Where one turn sends some rows of the set: a few examples, then the rows asked
vefe: 162 102 150 -218 29 63 64 68 6 217 -39 5 -18 -80 -24 391 -121 -38 -5
renet: 203 198 151 18 -241 67 -22 12 28 -116 -4 70 -19 -29 -188 157 -7 -106 -6
Kuz: 159 65 93 -77 -297 55 92 14 -17 -183 -57 105 -31 -72 -175 199 23 -50 4
nom: 147 47 109 -242 14 170 261 17 -129 143 -16 -7 -9 -96 24 340 -50 5 -34
zor: 71 134 73 0 -269 115 119 -83 -2 -56 -87 92 87 22 -168 227 -73 146 13
tovi: 25 47 73 -106 218 246 143 -31 -120 174 -97 115 -119 -96 -117 138 -53 -134 108
Fef: 83 61 -50 -19 291 222 -40 -45 -81 -53 -81 68 42 -188 -91 191 26 -137 -23
deva: 141 140 49 -143 26 39 -93 26 42 236 -79 -48 100 -83 63 280 -141 -106 29
naf: 45 -20 67 -171 167 112 47 11 -89 220 -155 140 -112 -110 -129 149 -60 -80 182
fezup: 154 227 139 158 -171 104 -38 11 -17 -112 -14 69 52 -7 -86 89 -52 -78 63
gak: 228 88 23 -68 254 114 -115 -44 -77 -19 -133 -18 36 -244 -138 195 88 -74 49
liva: 2 -25 -55 -114 233 228 -7 11 -115 11 -13 185 -19 -74 -85 136 37 -58 -36
Nef: 114 45 -19 -176 4 204 210 -50 -173 131 -43 -75 118 -108 146 193 -21 -45 -9
Pume: 121 -5 19 -206 111 54 -28 -52 -49 203 -221 34 -65 -186 -129 122 -3 -129 193
ret: 144 62 -8 -169 137 152 16 -114 -70 137 -206 -59 -32 -227 -128 99 31 -228 113
firos: 245 13 71 -179 169 43 -117 2 -108 72 -106 59 -26 -177 -165 123 135 41 93
viv: 117 112 -55 -120 13 121 10 -48 -69 193 -76 -96 175 -82 169 153 -87 -124 29
Vot: 95 97 29 -106 202 269 128 -102 -122 123 -134 -12 -64 -177 -114 107 -4 -230 57
toz: 105 -50 17 -195 166 124 -53 37 -142 94 -22 173 -64 -72 -150 94 105 45 36
Far: 136 215 65 53 -259 88 21 -122 31 -54 -101 -1 131 -16 -160 196 -66 77 20
gug: 115 166 80 -14 -279 70 37 -86 38 -37 -98 48 93 9 -189 231 -56 130 19
gopi: 97 220 44 90 -218 154 73 -140 -1 -85 -93 7 154 -6 -120 190 -73 68 -1
regi: 52 162 43 62 -224 164 134 -116 -23 -89 -76 69 123 20 -112 207 -76 108 5
Vopo: 86 13 44 16 -251 82 126 9 -81 -213 -94 147 32 -74 -40 149 -11 2 81
fefif: 87 113 81 155 -182 113 56 15 -87 -172 -61 116 89 -35 5 79 -58 -23 119

naf turns into -> Pume
gopi turns into -> regi
Now these:
Nef turns into -> nom
Vopo turns into -> Kuz
liva turns into -> toz

